In the data rows, zero lies at 4.5, halfway between 4 and 5.
Some points, one per row:
<3 4 7 2 3 3 6 7 3 4 3 5 4 6 2 4 4 6 5 4 2 3>
<9 4 8 3 3 4 6 4 4 5 2 6 3 8 4 3 2 5 5 2 8 4>
<9 6 3 4 5 5 6 3 4 5 5 6 2 6 6 2 2 4 6 4 7 6>
<8 7 2 7 5 5 2 4 5 5 4 5 6 2 7 6 7 5 2 6 1 5>
<6 4 3 7 4 4 3 5 5 4 4 3 6 4 4 6 6 4 3 6 0 5>
<6 3 7 2 4 4 6 4 4 5 4 3 1 8 4 4 5 3 3 4 8 5>
<4 4 0 8 4 4 1 3 5 6 7 4 8 0 9 8 9 4 4 8 4 8>
<8 7 9 1 1 6 5 4 5 5 6 4 1 8 5 2 3 4 6 3 3 5>
<2 5 0 8 6 3 2 4 5 8 5 4 9 2 6 6 9 4 4 9 3 7>
<2 4 9 6 4 6 4 7 4 5 6 4 6 4 0 5 3 5 3 3 8 5>
<9 6 6 2 4 3 6 4 4 5 1 4 2 9 4 4 1 4 5 3 4 1>
<3 4 8 2 4 4 6 5 5 3 3 3 4 5 5 3 5 5 4 3 5 5>
<9 6 8 4 5 5 5 3 4 5 6 7 2 7 5 3 3 2 5 2 3 3>
<9 9 0 6 5 6 4 7 6 1 5 4 1 7 5 4 2 5 4 0 6 5>
<1 3 8 4 4 3 5 8 4 4 5 5 7 7 0 3 3 6 4 0 6 4>
<1 4 0 9 7 5 1 3 5 6 6 5 7 1 8 8 9 3 4 9 4 4>
<6 5 3 6 2 6 4 6 5 3 2 5 4 4 3 5 5 4 5 2 3 4>
<2 4 8 0 6 5 6 5 4 2 5 2 5 8 4 3 4 4 5 2 9 5>
<7 4 1 6 5 4 4 3 4 7 4 4 6 3 6 4 6 5 4 8 2 4>
<0 1 0 9 4 5 1 6 6 4 5 3 9 0 0 8 9 5 2 9 3 8>
<9 6 7 4 2 5 6 2 4 4 4 4 3 6 7 2 5 4 5 7 9 4>
<4 3 8 3 3 3 6 5 4 4 4 4 2 5 5 4 4 3 5 2 6 3>
<7 5 7 3 5 2 5 3 5 3 6 4 4 7 4 5 3 6 6 5 3 3>
<1 2 6 2 3 5 5 6 4 1 3 5 5 3 3 6 2 5 4 2 6 5>
<3 6 4 8 5 8 2 8 5 4 7 5 7 3 2 4 3 4 3 2 1 6>
<0 3 0 9 8 5 1 4 6 7 6 4 7 1 6 7 9 2 4 9 3 6>
<7 5 3 5 3 4 4 6 5 6 3 5 6 0 6 6 6 4 3 5 3 5>
<8 7 3 5 3 7 4 4 5 4 6 6 1 8 6 4 3 6 4 4 6 4>
<2 2 8 4 5 5 5 5 4 4 4 5 4 2 3 5 2 7 5 4 3 2>
<2 3 1 7 6 4 3 7 5 7 3 4 9 0 3 5 7 7 3 4 2 6>
<4 7 0 7 5 5 2 6 5 4 8 4 6 0 9 6 6 2 3 5 2 5>
<7 4 0 6 6 5 5 3 6 5 5 5 8 1 5 7 7 4 4 7 3 3>
<3 3 9 1 3 2 6 2 3 3 3 5 1 7 6 5 2 4 5 1 5 4>
<2 3 9 1 3 2 6 4 3 3 6 3 3 9 5 5 2 4 6 6 8 4>
Here are 12 more points, each followed by its number:
<1 4 6 3 4 6 4 6 5 4 4 6 5 4 4 4 1 4 3 1 5 2> 0
<5 6 0 6 3 4 4 1 6 5 6 5 8 2 5 6 7 5 4 5 1 5> 1
<3 3 0 7 5 5 3 4 5 7 5 4 8 1 2 8 8 4 4 9 0 7> 2
<4 6 3 6 4 6 4 7 5 4 5 6 3 5 3 5 4 5 4 2 2 4> 3
<0 1 9 0 4 6 5 9 3 4 5 4 7 8 0 5 5 3 5 3 2 5> 4
<7 6 7 2 2 4 5 5 4 6 4 5 3 8 3 3 5 5 5 2 5 7> 5
<5 6 9 1 4 3 7 4 4 3 4 4 3 6 4 4 3 5 7 2 7 4> 6
<9 7 3 5 3 6 5 2 5 4 6 5 2 7 8 3 4 4 5 4 5 6> 7
<5 3 9 0 5 2 6 4 4 4 4 3 3 8 3 4 2 3 6 2 5 0> 8
<2 4 0 9 6 5 2 2 5 5 8 4 7 0 9 7 8 3 3 9 6 7> 9
<1 4 4 6 5 6 4 6 4 4 7 5 8 2 4 7 5 6 4 6 1 4> 10
<1 6 2 9 4 8 3 6 5 4 5 4 6 2 5 5 5 5 4 5 0 4> 11
Which of these numbered points is nearest to each point below, ignoring the direction in which the first points spread most? Its number follows each.
<0 3 0 6 3 5 3 6 5 7 4 3 8 0 1 7 7 6 1 6 7 5> > 0
<2 3 5 5 4 2 5 6 4 3 2 3 6 2 4 7 3 6 2 4 6 2> > 0
<8 7 5 5 4 7 6 3 4 3 4 5 2 8 7 2 1 5 5 2 5 5> > 7
<0 1 9 0 4 3 5 8 4 4 4 6 4 7 0 3 3 5 6 1 7 4> > 4
<5 6 2 4 5 7 5 4 4 4 3 4 3 5 5 5 3 4 4 5 3 6> > 3
<0 4 0 9 7 4 0 3 5 3 9 3 6 0 9 6 7 3 6 9 8 6> > 9
Now 12 new points, numbered from 0 again:
<0 4 3 5 4 6 5 6 5 5 4 4 5 1 2 6 5 5 3 3 2 4> 0
<9 5 0 7 6 3 4 1 6 5 5 5 5 1 7 6 5 3 5 6 4 5> 1
<5 6 6 2 4 5 4 6 4 4 6 5 5 8 0 4 2 4 5 3 3 6> 2
<6 6 3 6 5 7 5 6 5 5 2 5 6 3 4 3 7 6 5 3 2 4> 3
<5 4 4 3 4 4 4 5 4 4 3 5 4 6 2 4 5 6 4 4 5 2> 4
<4 3 0 5 4 4 5 2 5 5 3 4 7 4 1 9 4 5 4 4 2 4> 5
<6 4 6 2 5 5 5 3 5 5 4 5 4 5 8 4 4 4 6 2 7 3> 6
<1 5 7 1 5 2 6 4 4 4 3 4 5 7 3 3 2 5 6 5 5 1> 7
<5 5 7 2 2 4 4 5 4 3 3 5 2 8 3 4 4 4 5 2 4 6> 8
<8 7 2 2 4 5 4 4 4 5 6 6 0 8 3 3 1 4 4 1 4 5> 9
<5 3 9 2 4 3 6 6 3 5 6 5 4 9 5 3 2 5 4 5 7 4> 10
<4 3 6 3 4 4 4 4 5 4 4 5 5 1 3 4 3 5 4 3 4 5> 11
Which of these numbered points is nearest to each point below, ignoring the direction in which the first points spread most? Its number follows each.
<7 5 7 3 4 3 6 7 4 6 5 5 3 7 4 4 4 3 6 5 9 5> > 10
<3 4 4 4 6 5 5 4 4 5 3 3 7 6 3 4 6 5 4 4 4 4> > 4
<9 5 3 3 6 3 6 2 4 4 4 5 4 5 6 3 4 5 5 6 5 6> > 1
<0 3 8 3 4 6 4 7 3 4 5 5 4 4 1 6 5 6 5 2 6 3> > 0
<3 6 0 6 5 4 3 3 5 4 4 5 6 1 8 4 6 4 5 7 8 5> > 6
<2 4 2 5 5 6 4 6 5 7 6 3 6 0 2 7 8 5 3 5 0 6> > 0
